In the data rows, zero lies at 4.5, halfway between 4 and 5.
Each pair is two rows. How far apart are they, by a hidden measure? 0 means very close, and 20 very far. Two or three weighted sums of its numbers give each row a place; it is the straight-line distance between the places.
2 6 2 5 5 4 7 4 6 3 6 4 6 4 7 5
5 4 3 5 5 3 7 2 4 3 5 3 3 7 1 2 -> 7
5 4 5 4 4 3 4 5 4 6 5 6 6 4 5 5
3 7 5 7 8 5 7 2 7 2 8 3 5 6 6 3 -> 17
4 4 3 5 5 4 6 4 5 4 5 5 5 4 5 3
5 6 4 6 5 4 6 3 6 4 7 5 5 5 4 4 -> 8
5 4 6 4 4 4 4 6 3 4 2 5 4 5 5 5
6 5 6 6 7 6 5 1 6 6 3 7 7 7 7 7 -> 14
4 4 5 3 3 2 4 7 3 6 5 5 4 5 5 5
4 6 4 5 6 4 4 4 5 5 3 4 5 4 5 4 -> 9
7 1 4 4 4 3 4 4 3 5 5 3 5 3 5 7
5 3 6 4 3 4 6 8 2 5 4 5 4 5 5 5 -> 16
6 4 4 5 5 4 5 7 4 7 4 6 6 7 5 6
5 6 3 5 6 5 4 4 6 4 3 6 6 5 6 5 -> 8
3 4 6 6 5 6 5 7 2 4 4 4 4 5 6 6
3 3 4 5 4 4 6 4 3 1 7 4 3 5 5 3 -> 7
4 3 3 4 3 3 5 3 4 1 5 1 0 2 0 1
4 4 5 5 5 4 5 4 5 4 3 6 2 6 3 5 -> 9
5 5 5 5 6 4 4 7 3 5 3 6 6 6 6 6
5 4 4 5 6 4 4 4 4 7 5 6 5 6 5 6 -> 6
2 7 2 3 2 4 6 5 2 3 7 2 1 2 1 2
4 2 5 3 3 4 4 6 3 5 4 3 3 3 4 5 -> 1
5 3 4 4 4 3 4 6 4 6 5 4 4 5 5 5
7 7 5 6 6 5 5 4 6 4 3 5 5 6 7 5 -> 1
5 4 4 5 4 3 4 6 3 6 2 6 5 6 5 5
6 1 4 6 6 3 5 5 5 5 6 3 5 2 4 6 -> 13
4 2 6 4 3 4 3 6 3 6 2 5 5 5 5 4
5 4 6 4 4 4 0 5 4 8 2 5 5 5 6 6 -> 3
7 5 8 5 5 5 4 3 4 6 2 6 5 6 6 6
6 2 6 2 5 5 4 2 4 6 6 4 4 5 4 5 -> 7
6 5 4 6 6 6 6 5 7 6 6 6 6 6 7 6
2 4 5 4 1 5 6 5 4 3 7 5 4 2 5 3 -> 3
5 3 3 4 0 4 4 6 5 6 6 5 3 4 8 4
4 3 6 4 4 4 4 7 3 4 1 4 4 5 4 4 -> 9
3 2 5 4 4 5 5 8 3 6 5 5 5 5 5 5
4 4 6 4 4 5 4 7 5 6 2 6 5 6 6 6 -> 3
8 3 7 4 8 6 3 2 2 6 4 7 3 3 4 8
3 3 4 3 3 4 4 8 3 5 4 5 3 4 4 4 -> 13
3 5 1 3 5 9 5 2 9 2 5 3 3 3 3 2
4 4 5 4 2 4 5 4 4 3 7 3 3 3 5 2 -> 17
6 3 7 4 5 5 4 4 5 6 2 5 5 5 7 7
5 3 6 4 4 4 6 6 4 5 2 5 5 6 6 2 -> 9
7 4 6 3 6 5 3 2 5 6 4 4 4 6 5 6
9 4 8 5 9 7 3 2 4 7 3 8 3 4 4 8 -> 4
5 7 4 5 6 4 6 1 2 4 7 5 7 3 4 5
4 8 3 5 7 5 6 1 4 3 7 5 5 5 3 4 -> 7
5 3 6 4 3 3 5 9 2 5 3 4 4 3 4 5
6 6 3 7 6 4 6 2 6 3 4 3 3 6 2 3 -> 3
4 5 4 6 5 4 7 4 5 3 5 4 5 4 4 3
5 5 4 6 5 5 6 4 5 3 7 5 7 7 6 5 -> 4
5 8 5 5 7 3 2 4 5 6 3 6 6 6 5 6
4 4 5 5 4 5 6 5 4 2 7 4 3 2 2 3 -> 11
4 7 2 5 7 5 6 1 5 3 6 4 5 4 3 3
3 5 5 5 6 5 5 4 5 4 4 5 5 4 3 4 -> 9
5 6 3 7 6 6 7 4 6 3 7 6 6 6 7 5
5 4 7 4 4 5 5 7 5 6 2 4 4 5 6 3 -> 5
4 5 6 5 2 4 6 4 4 4 7 3 4 4 5 3
5 5 4 6 5 4 7 4 6 5 8 5 6 3 1 3 -> 2
6 5 6 5 6 5 5 5 5 6 2 6 5 6 6 6
5 5 7 7 6 5 5 6 5 6 1 6 6 7 6 6 -> 8
1 4 4 6 5 4 5 3 4 3 6 3 7 3 2 2
3 7 6 7 7 6 7 2 8 2 7 2 7 5 6 3 -> 15
2 2 3 2 2 5 6 5 6 4 6 3 3 3 2 2
4 2 5 3 3 4 6 7 3 6 6 5 4 4 5 5 -> 4
2 1 2 2 1 4 6 5 6 4 6 3 4 4 3 1
4 4 4 5 7 4 2 5 4 5 1 6 6 6 5 5 -> 5
4 5 6 5 4 4 5 4 2 4 5 1 4 5 5 3
3 3 6 4 3 5 4 6 3 5 4 4 5 4 3 5 -> 7
6 6 7 6 6 5 5 5 6 6 3 7 7 7 7 7
8 4 8 4 8 8 0 7 3 7 1 8 5 7 5 9 -> 9
5 5 4 6 6 6 6 4 7 5 5 5 5 5 6 4
6 5 7 5 5 5 3 5 3 6 2 6 6 5 5 5 -> 6
4 7 5 6 6 4 6 2 2 4 7 5 5 1 1 2
5 6 2 4 4 5 6 4 6 4 6 6 6 6 8 5 -> 7
5 5 5 5 5 5 3 6 6 8 3 2 6 6 6 6
4 4 4 6 7 7 4 5 6 6 3 2 6 5 5 4 -> 2
5 0 2 5 6 2 5 4 3 5 6 3 6 1 4 6
4 5 4 5 5 4 6 4 5 4 7 4 5 3 1 4 -> 16
5 2 5 3 3 3 4 6 2 6 5 3 5 3 5 6
5 3 5 4 4 4 4 5 1 4 6 3 5 4 3 3 -> 6
6 5 3 7 6 5 2 6 7 6 2 6 7 6 6 7
5 4 7 4 4 5 4 5 5 6 2 6 5 5 6 6 -> 4
4 5 5 5 5 5 5 4 4 3 5 6 5 5 4 4
5 4 6 5 4 4 2 6 4 6 1 5 4 5 4 5 -> 3
3 7 2 6 6 4 7 3 6 2 5 2 5 3 6 3
3 5 5 5 2 5 6 5 4 3 5 0 3 3 3 2 -> 8
5 4 5 4 4 4 4 4 4 7 5 5 5 6 5 5
5 4 6 6 5 4 4 4 4 5 3 5 5 6 5 5 -> 4
3 3 5 3 4 4 4 4 4 4 5 6 5 5 5 4
2 7 5 7 7 5 7 1 6 1 6 2 3 6 6 3 -> 12
4 4 6 4 5 7 3 7 5 5 3 1 2 4 4 3
2 2 3 4 3 4 5 4 3 0 6 1 0 3 1 0 -> 5
7 5 6 5 6 5 5 6 5 6 1 5 5 5 7 7
7 6 7 5 6 4 5 5 5 6 2 6 5 7 6 7 -> 6
7 3 2 7 3 1 3 2 5 6 4 6 5 3 7 5
8 7 6 7 6 5 2 5 6 7 2 7 7 7 7 7 -> 11
6 6 5 5 6 4 4 4 5 6 4 7 6 7 6 7
6 4 6 4 6 6 5 3 6 6 2 7 6 7 7 6 -> 7
3 7 2 6 7 5 7 3 8 3 6 2 6 4 7 5
6 3 1 3 3 1 6 1 2 3 4 1 3 7 1 3 -> 17
2 3 1 1 1 6 6 5 6 2 5 2 2 2 3 2
3 4 5 4 1 6 6 4 3 2 6 4 3 2 5 3 -> 11
3 6 4 6 5 5 6 5 4 4 5 3 2 3 1 3
4 5 5 6 6 6 4 4 5 3 5 5 4 4 5 5 -> 2
6 5 4 5 5 4 5 5 5 6 4 5 4 5 5 5
6 7 2 6 6 2 6 1 5 2 5 2 3 6 2 2 -> 9
3 7 1 4 5 7 5 1 7 2 6 3 4 3 2 2
4 5 4 4 1 4 6 5 4 3 6 5 5 2 5 3 -> 10
4 3 5 4 2 3 6 5 4 4 5 5 5 5 3 2
8 4 8 3 7 7 0 7 4 7 1 8 5 4 4 8 -> 11
4 3 3 3 4 4 5 9 4 5 3 5 4 4 5 4
3 5 5 4 4 6 7 5 6 3 6 4 5 4 3 1 -> 10
7 6 7 6 6 5 5 7 5 6 1 6 6 6 8 7
4 8 4 6 6 6 7 2 3 3 5 3 5 4 3 3 -> 11
5 4 4 5 6 4 5 4 4 4 4 7 7 6 5 5
1 2 1 0 0 6 7 6 6 3 5 2 3 3 2 1 -> 7
3 3 4 4 2 4 6 4 3 1 6 3 4 4 4 3
5 4 6 3 3 4 4 6 3 4 2 6 5 6 5 6 -> 3
7 7 5 6 5 4 7 3 6 4 3 4 4 5 6 5
6 4 7 5 5 5 4 7 4 7 1 6 6 5 6 6 -> 9
4 5 5 5 3 5 6 4 4 3 6 2 3 2 4 3
5 4 7 5 4 5 5 7 5 6 2 5 5 6 5 3 -> 9
2 6 3 4 3 5 6 3 5 2 6 3 2 3 5 1
6 6 5 6 6 5 5 4 5 6 5 4 5 4 5 6 -> 1
4 3 4 4 3 4 0 6 3 6 2 5 4 3 5 4
5 5 5 6 7 6 4 6 7 8 4 3 8 8 6 5 -> 12
8 2 7 2 5 5 0 5 3 7 3 7 2 2 4 8
6 5 6 7 6 3 4 5 6 6 2 6 6 7 7 7 -> 15
4 4 4 5 5 4 4 2 3 2 5 5 5 4 4 5
4 5 4 4 5 3 5 7 5 4 3 5 5 5 5 5 -> 11
6 5 5 6 7 5 3 5 5 5 2 7 6 6 5 6
5 4 6 4 3 4 0 5 3 8 2 5 4 5 5 5 -> 8
6 7 5 6 6 5 3 4 4 4 3 6 6 6 7 6
5 5 7 6 7 6 5 2 6 6 2 7 7 6 6 6 -> 7
4 5 5 5 6 5 5 5 3 4 5 5 3 5 4 5
5 4 6 4 4 4 3 5 3 5 6 5 6 5 5 5 -> 6
6 2 6 2 5 4 3 1 3 5 5 3 5 7 5 6
4 4 4 4 5 4 5 7 3 6 5 5 5 5 4 6 -> 13
3 4 4 4 2 4 5 4 5 4 6 1 4 4 4 3
4 6 5 7 7 4 6 2 6 3 7 1 6 5 6 3 -> 10
4 3 5 3 3 4 4 4 4 6 5 5 4 5 5 5
6 4 6 5 4 4 4 5 3 6 6 5 5 4 5 6 -> 7
5 6 3 6 5 4 6 2 4 2 6 4 5 5 2 4
5 7 5 7 7 5 7 2 5 3 6 5 5 4 2 3 -> 9
5 3 6 4 4 3 4 6 3 5 6 6 4 5 5 5
3 4 5 4 5 4 4 9 3 5 3 5 5 4 5 5 -> 6
2 6 2 6 5 3 7 3 6 3 6 3 5 3 6 5
3 2 4 2 2 3 4 7 3 5 5 5 3 4 3 3 -> 5
6 6 5 6 5 5 7 4 5 4 6 4 4 4 5 5
6 5 4 5 5 4 5 5 4 5 4 6 6 6 6 6 -> 10
4 4 5 5 5 4 5 3 3 1 5 4 4 4 5 5
7 2 6 2 5 7 0 7 3 7 2 7 4 4 3 7 -> 9
5 5 7 5 4 4 4 6 4 6 4 4 3 5 5 6
3 4 5 5 6 5 4 9 4 5 2 5 5 5 5 5 -> 4
5 5 5 5 6 6 5 6 6 5 4 1 5 5 6 5
5 4 5 5 5 4 4 5 4 5 4 5 4 5 5 5 -> 2
1 5 1 4 4 2 7 4 7 4 8 4 5 2 5 4
4 5 4 6 5 4 6 3 6 3 7 5 5 5 2 4 -> 7
3 7 1 4 5 7 6 1 6 1 5 2 4 3 4 3
3 7 3 7 6 5 7 3 6 3 6 3 5 3 6 5 -> 16
2 5 3 5 1 4 5 4 5 6 7 5 3 2 6 4
6 5 7 5 6 5 5 2 5 6 2 7 7 6 6 6 -> 8
5 4 6 4 4 5 4 4 4 6 6 6 6 6 5 5
3 4 4 4 1 4 5 3 3 3 7 3 3 3 4 2 -> 4
5 3 4 4 1 3 4 8 4 8 6 6 5 5 6 6
4 6 4 6 5 5 3 4 5 5 3 5 6 5 6 4 -> 8
6 2 1 4 6 5 7 4 1 3 8 3 7 5 3 2
4 6 2 7 8 7 6 2 7 3 5 4 5 4 6 4 -> 5
1 2 2 2 1 5 6 5 6 3 6 3 3 3 2 1
4 3 4 3 0 4 4 8 4 7 5 4 4 4 7 5 -> 4
5 5 6 8 6 3 5 4 6 6 1 6 5 7 6 6
5 0 5 1 4 4 3 5 3 5 6 3 5 6 5 5 -> 13
5 3 5 3 4 3 0 5 2 6 2 5 6 3 5 5
5 3 6 4 3 4 4 7 3 6 5 4 4 4 4 6 -> 17
3 5 4 4 1 3 5 3 4 4 7 0 4 5 5 3
4 3 5 4 2 4 4 7 3 7 5 5 5 5 5 5 -> 7
4 4 5 5 2 6 6 5 6 4 7 3 4 4 5 3
3 9 2 6 3 5 7 3 7 2 6 3 3 6 3 3 -> 6
5 3 6 3 3 4 3 6 3 6 2 5 4 5 5 6
5 3 5 6 6 5 3 4 4 5 4 6 5 5 4 6 -> 5
5 5 1 5 5 2 6 2 6 3 5 3 3 6 2 2
4 4 5 4 5 3 1 6 4 6 1 6 5 5 4 5 -> 7
5 8 3 8 8 7 7 3 7 3 5 3 6 4 7 5
5 3 5 4 4 6 1 8 6 8 2 6 6 5 6 6 -> 8
7 3 6 4 7 5 3 2 3 6 4 7 3 4 5 8
3 4 3 4 1 4 6 5 4 3 5 4 4 1 4 3 -> 11
4 8 4 6 6 6 7 2 5 3 6 4 6 4 3 3
3 6 3 4 5 8 7 2 9 2 6 3 3 3 2 3 -> 6
4 2 3 1 1 2 4 9 4 6 3 5 4 5 5 5
6 6 1 5 5 3 6 1 6 3 5 4 4 6 4 3 -> 4
4 2 4 3 1 2 6 5 5 5 5 6 5 5 2 2
5 6 5 6 5 4 6 3 5 4 7 5 5 3 2 5 -> 7
7 5 6 7 7 3 4 3 5 6 3 6 6 6 7 7
8 2 8 4 6 7 2 4 4 7 3 8 3 4 4 7 -> 1
7 3 3 5 3 1 3 2 5 6 4 7 6 5 9 7
4 7 2 4 5 7 6 2 8 2 6 3 3 3 4 3 -> 10
5 4 5 5 4 3 4 7 4 6 2 6 5 6 5 4
5 4 3 5 4 4 6 4 4 1 5 1 1 3 2 2 -> 15
5 4 5 4 5 4 4 4 3 6 5 5 5 6 6 6
8 7 5 4 5 3 4 7 4 7 3 6 6 7 6 8 -> 6
6 1 8 1 5 7 0 8 1 7 2 7 4 3 3 7
2 9 3 6 3 6 7 2 7 1 5 2 2 2 2 2 -> 7
5 5 2 6 6 4 6 2 5 3 5 3 4 6 2 1
4 2 5 3 2 2 4 9 3 6 4 4 4 5 4 4 -> 8
